A hidden rule labels the rows of this table. It goes by one to three of the table's principal directions, not those with the most spread.
   -6   37  -50   13  -62  -16   19   23   42  -11   24   56  -21   28  -23    9   14   -5  -26  -16   15  -43    1   -3   13  -11  -33   -5   14    8   12  -11   40  -47  -35   41  -15  -44   76  -37    1   15   45   17  -23   29  -29  -16 2
    6   10   21    8   -6  -19   -5    5   -3   13   11   13   -1   -6  -15   -6  -11   -8  -20    6  -10   -7  -10   13    8    6  -12   19   13  -20   13    0   21    9   -6   19    1    8   10   20    0    9  -15  -30    5    8   15   12 2
   -8   -8  -13   11   16  -31  -10   -9    7    2   20   -5   -6   -9   -9  -16    1   23  -14   11   -2  -22   12  -14   15   -8   -9    7   14  -24    0   -6   29    5    1    6   -4    9   34   11    4  -13   -1  -18   -2   22  -12   -7 3
   -52    22     2    37  -117    -3    13    70     9   -16    23    66   -38    49   -77     2    19   -21   -28   -25    19   -47     2    14    67   -50    -8    -1    -8    23   -21    19    18   -81   -53     4   -43   -27    75   -53   -19    33    37   -34   -20    44    14     0 3
    5   44  -62  -31   12    8    4  -31   62  -32   13   28    7  -20   36   20   23   54   -7   35   -2  -16   20  -38  -37    2  -44   -5   24    0   31  -22   42    0  -76   42   15  -56   78   -6   38  -30   53   84  -15   13  -91   11 3
   28   -5   36   -2    2   31   -5   14  -35    2  -32  -31   -5   12    9  -25  -33  -29   32  -25   19   32   -9   24   11  -16   38  -18  -14   24  -23  -16  -36   -1   29  -37   20   28  -45   -2    2   39  -21  -10   12   -8   41  -10 1
   10  -21   -2  -17   42   -7   -8  -27    2    7    7  -22    7  -14   19    0   17   31  -12   16  -22   -2    4  -18   -6    8   11    0   -2   -1    4    4    2   25    9   -9   10    4   -9    8  -10  -29    2   21    9    2   -8    0 3
   29   25   55   -9   11  -46  -25   14    3   13   36  -12   -1  -28   -4  -43   -7   34  -18   32  -26  -23   -6    7   16    0   -8   45   16  -45   20   10   49   50  -40   20   38   29   60   49   -3   34  -12  -34   10   21   29   12 1
   24   16   -4    7   16  -26  -28  -49   17  -24  -18   15  -10   -8    0    6    5   47   -9   21  -41   -6   31  -64   -1  -31    7  -10   47   18    5   12   48    9  -51  -25  -15  -32  100    3    5  -66  -16   36    3   37  -57    6 2
  -14  -29   11   21  -16   13    6  -11  -36    6  -30    9   19   12   -6   29   -5  -38    2  -18  -14   19   -7    2  -18    8   11    4  -13   19  -12   20  -23    1   47  -33  -27   -7  -57    5  -12  -15  -38  -24   13  -25   28   11 2
   35    6  -33  -29   25  -15   10   16   35    5   34  -23   -8  -11   26  -26   16   20    0   -2   27  -12    2   -2    2    9    1  -13    4  -16    9  -26    9    2   15   22   29   22   23  -17   -6   27   36   31  -16    3   -9  -39 2
  -26  -38    4   37  -34   -9  -25   25  -32  -13  -30    8  -27   25  -47  -19   10   -2  -15   -3   -4  -13   22  -13   37  -48   15    5    3   30  -29    9   21  -26    8  -49  -28  -15   27  -11  -22  -18    1  -27    6   30   29   13 2
   29    8    0  -23   22   -1   -6  -13   17    1  -15   -3  -11    3   16    5    5    7   15   -2  -15   20    6  -13   -5    7   16  -18   18   20   15   -1  -15    0  -17    2   13   -3   -1  -16   -3  -31   14   38    6    3  -26   -6 2
  -18   20   22   13  -34   11    4    6  -11  -12   -8   18   -6   10  -26    2   -3  -18   15  -12    4   11    0   -2   26  -28   12  -12   13   14  -16   10  -13  -24  -26  -20  -22    5   21  -16    6  -10  -10  -20    2    3  -15    7 3
  -41  -10  -17   23  -51   10   10   27  -21   -3   -4   17    5   22  -21    9    7  -16  -15  -19   17  -14   -2   -2   19  -22   -4   13   -9    4  -14   -7   15  -31    5  -24  -27  -18    7  -12    6   12    4  -39   -5    9    5    6 3
   14  -18   -6  -29   38    6   -3  -41    6   -6  -23   -9   -3    3   29   15   25   16   17    8  -30   16   10  -20  -24    7   23  -25  -13   43    2   18  -32   11    3   -9   10  -19  -38  -19  -14  -55   24   74   17  -13  -25   -6 3
   -1    1   12   15  -27  -24  -17   42  -17   -7   10    1   -5   -5   -9  -34  -16   -1  -11    7   17  -16   12    6   19  -34  -16   30   -8  -18   -9  -19   46   -4   11   -7    8    9   25   21   14   44   -2  -39    0   19   35   -3 3
   22   38   16  -14   38  -25    7  -60   24    1    8   20   -1  -23   11   17    6   17    0   14  -27   14   -1  -32  -11    5   10  -21   38  -11   19   19    7   12  -38   21  -14   12   45    1    8  -52  -19   33    7   -1  -63   -8 2
  -18  -33  -14  -17   37   -5   17  -37   -5   18   16   -7   15   -5   27   13   24   13  -18   16  -16  -21  -16   15  -38   39   -7    6  -51   -4    7   19  -15   27   31   30   11  -12  -65   12  -16    3   18   36   12  -25   19   -5 3
   10   46  -27   -8  -17  -25   12  -27   30  -11    8   56   14  -10   24   31   27   35  -43   16  -23  -22    6  -57  -23  -18  -21   19   27   -8   29   -3   77   -2  -52   11  -20  -46   97    2   21  -25   12   43   -2   21  -66    1 2
   -1   16   38   23  -13    2  -10  -10  -18   -4  -21   15   19  -13  -14   27  -18  -12   -1    5  -26   24   -1  -17   -9   -3   -2   18   25   -9    1   23   10   16  -13  -24  -30   -1   16   26    6  -25  -59  -34    2  -10   -3   30 1
   47   53    0  -19   34  -40   -4  -17   56    3   56   15    5  -41   24   -5  -16   36  -21   18   -8   -7   12  -29   12   -3  -22    5   50  -51   32  -28   44   12  -23   36   15   37   70   17   30   -8  -10    3   -4   33  -55  -17 3
  -12    4   -9   -8   29  -42    3  -54  -10   -9    7   17   30  -31   46   14   36   56  -37   39  -33  -25   11  -64  -44  -22   -8   33  -20  -20    7   19   76   39   -7  -10  -17  -30   50   35   17  -29   -4   47   13   -4  -37   -7 2
   24  -34    6  -18   59  -34   -2  -47  -11   24    5  -19    0   -5   29  -11   13   16  -11    5  -33   -6   -3   -9  -13   16   26   -3  -16    3    7   10   -5   32   45   -1   19   17  -44   11  -20  -23    0   26   29   -1   13  -23 2
  -25  -35    8   21   15   22   -2   28  -57    9  -18  -55   15   -6    8  -31   -9   -1    4   -3   35    3  -12   19    3  -13   14   23  -42  -21  -34  -17   -2   24   60  -43    2   25  -54   30    4   48  -16  -42   -1  -24   57    0 2
   23   -5    2   -2   50   40  -21  -27    4   -7  -39  -39  -13   -5    3   -8  -29   16   32    3    7   33    7    1   -2   11   22  -35   28   12   -5  -14  -36   10  -20  -19   13    9   -3    2    8  -19  -21   16   -5    5  -14   14 2
  -42  -57   -9   25  -39   51    0   29  -53   -5  -31  -23   22   17  -23   -1    1  -35    2   -6   21    0  -13   38  -15    9   -8   19  -41   22  -33    3  -21    6   46  -38   -5  -26  -63   12  -18   36  -14  -42   -4  -33   72   37 2
  -64  -65  -23   45  -42    6    5   35  -63   -3  -16    4    8   21  -16  -14    0  -25  -27   -3   32  -36    0   30  -15  -19  -19   34  -79    3  -39   -2   24  -13   78  -22  -20  -27  -59   20   -8   67    1  -38    1  -12   91    2 2
   -4   30  -16   -3  -11   -2   10   -3   20   -5   21   19   15  -12   13   15   -4    7  -13   13    3  -16   -7    2  -23   12  -37   16   -6  -20   16   -6   27    6  -20   38    1  -23   19   14   20   16    6   13  -12   -6  -17    5 1
   37   25  -29  -50   55  -23    1  -23   50   -2   48  -25  -16  -21   40  -38    3   48    8   16   18  -15   11  -10   12   -2   -1  -28   14  -19   18  -40   14    2  -30   43   49   25   43  -13   25    7   48   51   -3   28  -56  -41 2
   10  -30   22    0   11  -12  -12   21    4   24   -2   -5  -33   23  -28  -13  -22  -32   19  -19   -2   11    0   45   20   33   14  -15    2    4   12    7  -53  -18   16   26   20   34  -60  -12  -25   13    2  -30   10   11   48   -7 2
   32    3  -24  -13   -2   16  -15   28   33   -4  -22    5  -23   15   -1    5  -15   -6   11  -16   12   24   19   -2   13    4    2  -21   38   20   20  -35  -13  -34  -17    1   15   -5    6  -29    7  -11   22   12   -8   28  -18    2 3
   25   18   20  -12   45  -18  -14  -43   10   -6   -1    5   10  -32   25    9   -4   29   -4   23  -31   19   17  -40   -9  -12    7    0   29  -12   13    2   16   24  -12  -11   -2   18   23   21   17  -48  -26   22   16    9  -42    4 3
  -22  -14   -6   18  -11    1  -12   -4   -2   -5  -12   25   -7   12  -13    2   -6    0  -10   18  -21  -25    3   25  -22   13  -34   20  -27   13    5   13    3    9   -4   28   12  -40  -29   20   -4    7   19   13   11    5   32   28 2
   17   16   13  -24   12  -55   -4   -1   20    4   39   11  -12  -11   20  -19   15   29  -17   20  -19  -29    8  -11    2  -11   -5   14  -20  -13   16    9   37   10  -13   36   21    5   27    4   -2   11   31   34    9   17   -2  -29 2
   78   62   37  -55   65  -68  -14  -31   47   12   59  -19    6  -50   54  -33   -1   63    2   25  -34    0   10  -45   13   -7   14   11   50  -51   40  -13   47   50  -47   22   52   57   84   26   25  -15   -1   24   16   30  -62  -36 2
  -30  -29  -20    6  -29    5   14   20   -8    9   10   10    5   16  -17    8   12  -28  -14   -6   11  -17  -13   32   -9   25  -20   11  -27    2    0    5  -10  -11   26   21   -4  -16  -41   -5  -17   22   14  -20   -4  -16   35    8 2
   -5   11   27   12   -5  -10   -5  -15  -13   -8    3    1  -10   -4  -25  -14   -8  -10    9    2   -4    5    0   -1   24  -24   10  -12   13    5  -18   12   -2   -4  -10   -9  -15   16   23   -1   -1  -19  -21  -19    5    2   -9    1 2
    5  -29    6   25  -16   35  -15   35  -24   -4  -48  -28   -9   16  -35    0  -24  -50   37  -29   21   47    5   17   16    3   19  -20   27   24  -22   -5  -48  -18   38  -45  -18   16  -38  -16  -17  -14  -36  -48  -12  -18   29   15 2
  -45  -20   20   31  -39    3   -6   14  -42   -5    0   -8  -12   15  -54  -33   -5  -25    4    2   14  -21  -12   38   28  -17   -5    7  -16    6  -33   14   -2   -6   -4   -5  -10   -2    3    8  -12   22   -8  -57    1   -4   42   21 1
  -43   10   28   36  -57   27  -20  -18   -6  -38  -49   73   -9   15  -53   45    6   -3  -10   27  -47    3   19  -14  -11  -23  -20    5   13   49   -5   53    2  -20  -79  -13  -45  -69   41    1   -6  -55  -16   16    9   12  -11   71 2
   68   11  -34  -29   74  -12  -23  -38   30    0  -33  -28   18  -34   56    7   -6   32   24   12  -16   45   22  -57  -45   26    2   -2   75  -17   41  -32   26   42   -6  -14   26    1   36   22   26  -59  -18   34    1   -4  -67   -1 1
    7  -16   20   11    0   25   -6  -14  -14    4  -47    6    4   15   -7   42  -27  -43   29  -24  -20   49    3    2  -14   21   19  -20   13   30    1   18  -56  -11   21  -24  -22   -2  -66  -10   -7  -41  -44  -11    8  -18    4   14 2
  -15  -40  -12   22   -4    8   -5   16  -31   -4  -18   -7    6    3    1  -12   -4   -4  -12   -1   19   -8   10    2  -10  -16    0   14  -27    0  -22  -10   15   -1   50  -32   -7   -1  -22   15   -3   33  -11  -16    2   -1   47    0 2
   35   39   -4  -32   18   -8    9  -32   35    2   -4   30   12  -11   38   37   13   11   -2    7  -34   19    0  -30  -33   18   -4   -2   24    7   38    4    6   11  -32   23    6  -20   11   -5   11  -43   11   58   10   -6  -57    0 2
  -21  -26   -1    9  -20   30  -18   49  -17  -11  -21  -14  -28   27  -14  -36  -12   -1   15   -2   24  -13    9   42   21  -20   -2    3  -43   27  -21  -19  -23  -19    4   -6   31  -11  -45   -6    0   49   47    3    6   18   56   11 2
   -2  -31  -27    7   -2    9   -6   10  -14   -4  -27  -14   -6   17    8   -6   18   18  -12   -1    2  -16    5   -9  -14   -6    8    6  -25   23  -11   -1   16    4   18  -25    2  -34    0   -5  -18   13   21   28   -5    3   27   -3 1
    2   11  -22   -6   -3   10   30  -24    7   -2   13    2   20   -1   22   20   19   -5    2  -11    2   -6  -14   -9  -22    9    1  -14  -18   10  -10   11  -11    6   23    1  -11  -11   -8  -15   -7   -3    4   34   -8  -29  -19  -22 1
   -4   14   43  -20   13   12   47  -32  -11   30   23    9   32   -8   24   44   11  -35    2  -18  -18   23  -42   19  -21   38   24   -9  -37   -7    2   40  -63   16   36   14  -16   36  -90   -4  -17   -1  -28    8   15  -55    7  -14 2
   19   54   -2  -26   -1  -19   30   -4   10    5   43   15   47  -32   68   17    4   18  -23    4    4   -9  -13  -30  -28  -12  -17   34  -22  -43   17  -21   53   23   13   12    6    7   16   23   41   36   -2   20    1  -14  -33  -29 3
  -39  -70  -30   21   20   33  -25  -13  -40  -15  -40  -30    6    4   -3  -16   12   29  -13   25   -1  -16   16   -2  -14  -14   -4   14  -30   23  -28   -9    8   20   29  -48    4  -36  -32   24   -5  -10   10    5   10    4   34   36 3
  -13   -3   -8    0    7   37  -17  -19    3  -24  -41    9   16   -9   11   32   12   30    0   29  -26   14   16  -26  -36    2  -14   11    5   21    6   12    3   18  -39  -21   -7  -49    7   15    9  -41    0   42    1   -7  -23   48 3
  -25    7   30   21  -35    2   -3   30  -20   -2    0   15    0    5  -18   -2   -7   -1  -14    3    2  -13   -4   11   11  -20   -5   26  -22  -10  -10   12   17   -5  -14   -8  -12   -2   10   15    3   37  -10  -29   -1    7   35   14 3
   -8    9   21  -20    1    1   -1  -14   13   -1   27    7   -8   -7  -14   -2    2    9  -15   24  -10  -12  -10   23    8   11  -12   -6   -9    1    9   12   -4   -1  -47   42    9   -6   11   -1   -3    1   11   11    0    7   -4   17 2
  -17  -14  -30   27  -30   33   -6   -3    4  -28  -22   -3  -33   28  -53  -19    2  -16   24   -5   20  -13    6   24   14   -7   -5  -42   10   49  -32    9  -28  -26  -20   -1   -7  -33   31  -33  -25   -9   18   13  -19    2    5   14 1
  -21   -4   50   16  -43   31   -2   14  -29    2  -35   22  -15   30  -47   19   -7  -47   11  -18  -16   27  -14   29   24   -4   22  -11   -1   41  -12   31  -51  -27  -20  -18  -24   -5  -39  -20  -21  -18  -17  -27   13   -7   26   34 2
  -26    2  -26   13  -21   20   13   26    3    0    4   -1    3    4  -17   13   10    0  -15  -15   33    2   -3  -12   26  -12    2   -5   17  -14   -8  -18    7  -31   -5  -20  -33    4   28  -21    6    0   -1  -30  -24    7  -22    0 3
Which label does each new row get?
   -4    1   28   -8   -6   16    0    6  -26   -9   -6  -12    9  -12    8  -15   14   16  -10   17    6   -1   -7   -1   -4  -23   14   13  -24    3  -16    8   17   17  -14  -25    3    1   18   14   -2   31   -4    9    3  -10   23   11 ~ 1
    6   -5   37    5    8   11    2  -18  -16   14  -21    1    7    0  -11   17  -10  -28   15   -6  -21   26  -16   17  -16   31   15   -3    8    4    5   31  -38   18    2   -2   -6   13  -36   11  -17  -11  -39  -17   11  -26   22   18 ~ 1
   42   18    0  -50   76  -25   11  -50    6   19   26  -39   31  -35   82  -14    6   45    4   14  -11    3  -11  -29  -32   15   17    9   -8  -36   23  -19   22   56    9    7   44   28   -5   30   27    6    2   40   18  -12  -36  -36 ~ 2
    51    55   -30   -22    19   -34    -6   -77    51   -28     0    34     0   -13    34    18    23    54    -4    18   -51   -11    25   -84   -23   -23    -1   -22    58    27    23     8    57    15   -67     0    -1   -48   127   -14    14   -82    12    91     5    28  -110   -16 ~ 1
    1   19  -32   -5  -23   12   22   15   41    1   23   20  -20   17  -23   13    0  -31    6  -23   25    0   -8   25   20   19  -15  -35   20   10    8  -14  -33  -45   -8   44   -6    2   -2  -46   -6   -5   28    5  -21    2  -27  -12 ~ 2
   36   -3  -32  -23   40  -23   -4  -26   33    4   23  -10    1  -16   28  -15   -2   19   -1   15   -3  -13    7    0  -26   29  -20   -4   14  -13   23  -18   15   23    9   38   38    1   11   11    3    2   16   30    1    5  -12  -15 ~ 1
   28   -5    4   17   -5    4  -37    1   19  -12  -47   15  -46   29  -39   -9  -39  -27   41  -11  -15   22   25   19    9   10   -1  -31   48   43   11    0  -36  -24  -28   12   17  -15    1  -16   -8  -32    0    2    7   28    5   18 ~ 1
  -10   25  -10   -6  -29  -13   15   48   26    5   57    7   -2   -8  -14  -20   -5  -13   -7   -3   40  -21   -9   32   25    5  -32   11    2  -42    8  -24   12  -20   -7   47   12   28   20   -4   13   53   21  -40  -20    5    4  -12 ~ 3
   13  -26  -17  -11   76  -21    9  -52  -27   20   -4  -52   35  -23   67   -3   11   31    8    0  -12    3   -6  -37  -40   13   25   10  -27  -25   -6   -2    7   58   72  -32   10   19  -47   31    7  -16  -18   23   15  -31   -9  -38 ~ 2
   -3    0   34   11    1   14    5  -18  -17   12  -36   10    9    6  -19   45  -12  -47   26  -27  -20   58   -7  -11    4   16   31  -20   37   12    3   27  -55  -12    9  -30  -42   23  -42  -13   -7  -63  -56  -36   10  -24  -21   14 ~ 3
   15    7    9    7    7   16   -9  -23    2   -5  -40   -4  -21   17  -20   11  -14  -14   29  -15  -10   29    2   -7    7    3   25  -37   34   33   -3   12  -32  -13  -27  -14  -14   -9   12  -23   -9  -43  -18   11   -3    2  -25    6 ~ 1
  -38   31   49   36  -99  -15   20   62  -25   -3   29   46   -7   18  -60   -5   -6  -60   -5  -26   19  -13  -16   31   48  -39   -6   16  -14   -6  -27   26    3  -43    0    2  -40   22   18  -15   -9   45  -18  -76   -6   -5   38   -4 ~ 2
   -7  -33  -24  -46   64   -7   13  -18   -9   17   17  -48   37  -27   73    5   37   39   -4   16   -1    3   -3  -24  -35   19   11   20  -44  -24    9  -11    0   41   47  -10   23   12  -67   16    9   -9   27   38   11  -32  -14  -23 ~ 3
    5    8   26   14  -33   14   -7   14   10    8  -26   30  -32   36  -52   17  -24  -48   21  -29  -13   25   -5   30   29   19   12  -26   39   31   13   15  -52  -40  -36   13   -9    0  -13  -31  -16  -22  -10  -31    4   16    5   21 ~ 3
   -8   31   75   32  -39   14   15   16  -28   13  -15   39   21  -11  -40   45  -22  -68    0  -21   -9   54  -22    8   12    1   12    9   31  -17   -3   34  -31  -11   12  -23  -61   44  -25   10   -6  -15  -86  -77    3  -34   14   30 ~ 2
    7  -17   -4    7  -30   25   23   58  -11   27   -4  -17  -35   48  -31  -24   -4  -53   11  -63   50    8  -25   49   56    1   43  -36   -5   21  -18  -25  -57  -53   43  -13    2   40  -48  -57  -30   49   24  -37   -8    7   45  -34 ~ 2
  -12   19    1   16  -56    0    6   57    5   -5   36    3  -16    9  -42  -29  -15  -28   -3  -12   43  -22   -9   39   43  -17  -21    1   -3  -13  -17  -17    9  -33   -5   23   -2   15   31  -15    0   56   10  -50  -25   10   25   -7 ~ 1
  -14  -12    3   36  -29   59    4    0  -13  -12  -45   -3  -14   38  -39   18  -29  -50   46  -36    9   22   -7   36    3   13   14  -42   -7   51  -33   21  -82  -25   16  -22  -18  -13  -53  -29  -22   -3  -21   -7   -9  -20   27   13 ~ 1
   32   -6   17  -15   47  -16  -29  -34   29    5  -12   -1   -7   -8   11   21  -28   14   23   10  -41   25   21  -13  -18   35    4  -12   31   -1   32   15  -24   14  -24   17   17    6  -13   11    3  -44  -25   15   10   16  -18    7 ~ 2
   11   13    3  -31   56  -15   20  -37   14   12   30  -15   24  -33   51   16   14   28   -3   11   -4    9   -5  -26  -22   13   11   -5  -14  -33   11    3   -4   24   16   11    0   32  -18    9   13  -12   -7   34    2  -21  -36  -30 ~ 3
   45    9  -32  -34   73  -10  -16  -45   42   -4    6  -35    6  -27   50   -4   -8   51   21   17  -10   11   20  -37  -24   21    0  -18   36  -15   25  -25    8   31  -18    9   35    4   30    9   23  -36    5   47   -4   12  -61  -16 ~ 2
  -28   17   34   11  -25  -27    7   -7  -24    5   10   49   26  -12   13   26    9   12  -48   22  -33  -23   -8  -17  -22  -18  -19   54  -35  -24   11   25   57   16  -11    5  -23  -22    8   40   15   15  -17   -7   19    1   14   17 ~ 3
    5    7   51    6   32   -4    9  -48  -19   21  -11    6   17  -14    1   31   -7  -24    9    0  -41   31  -23    4  -20   30   17   -2    5   -6    6   42  -41   34   19    2  -19   26  -57   21  -14  -43  -52   -9   22  -38    1   13 ~ 2
   13  -36   -7  -13   39   20    7    8  -13   17    1  -59   -4    4   15  -26  -17  -22   36  -24   35   19  -11   37    4   25   25  -28  -24    0  -18  -19  -61    5   65   -5   28   46  -84  -10  -11   32    1  -10   -2  -24   37  -31 ~ 2
   10  -50  -14   -4   57   49  -19   -3  -19    3  -40  -71   10   -9   14  -17  -22   -4   44   -4   22   42    5   17  -14   31   18  -15   12    1  -11  -27  -57   27   44  -39   29   28  -72   15    2   -5  -20  -19    1  -23   21   17 ~ 3
  -35   -7   35   43  -59  -21  -20   16  -50  -17  -30   44   -4   15  -28   -7    3    5  -32   15  -26  -29   13  -17    4  -58   -4   46  -25   16  -19   27   64   -3  -18  -39  -27  -41   44   28    1   17  -14  -23   20   24   44   26 ~ 1
    3  -11   16    8   16  -19   -4  -34  -12    7   -6   16   15   -8    9   19    4    7  -18   11  -39   -3    2  -18  -22    6    1   17   -5   -1    6   24   12   25   18   -8  -11   -7  -14   24   -8  -27  -26    6   19   -4    7    8 ~ 2
  -13  -50  -20   16    5  -13   -8   11  -26    4    1  -25    4    3   -1  -22    8    0  -12    7    4  -27    2   15  -14    6  -12   20  -41    0  -18    3   13   22   62   -7    9  -11  -38   18  -22   23    7   -8    0  -12   57   -6 ~ 1
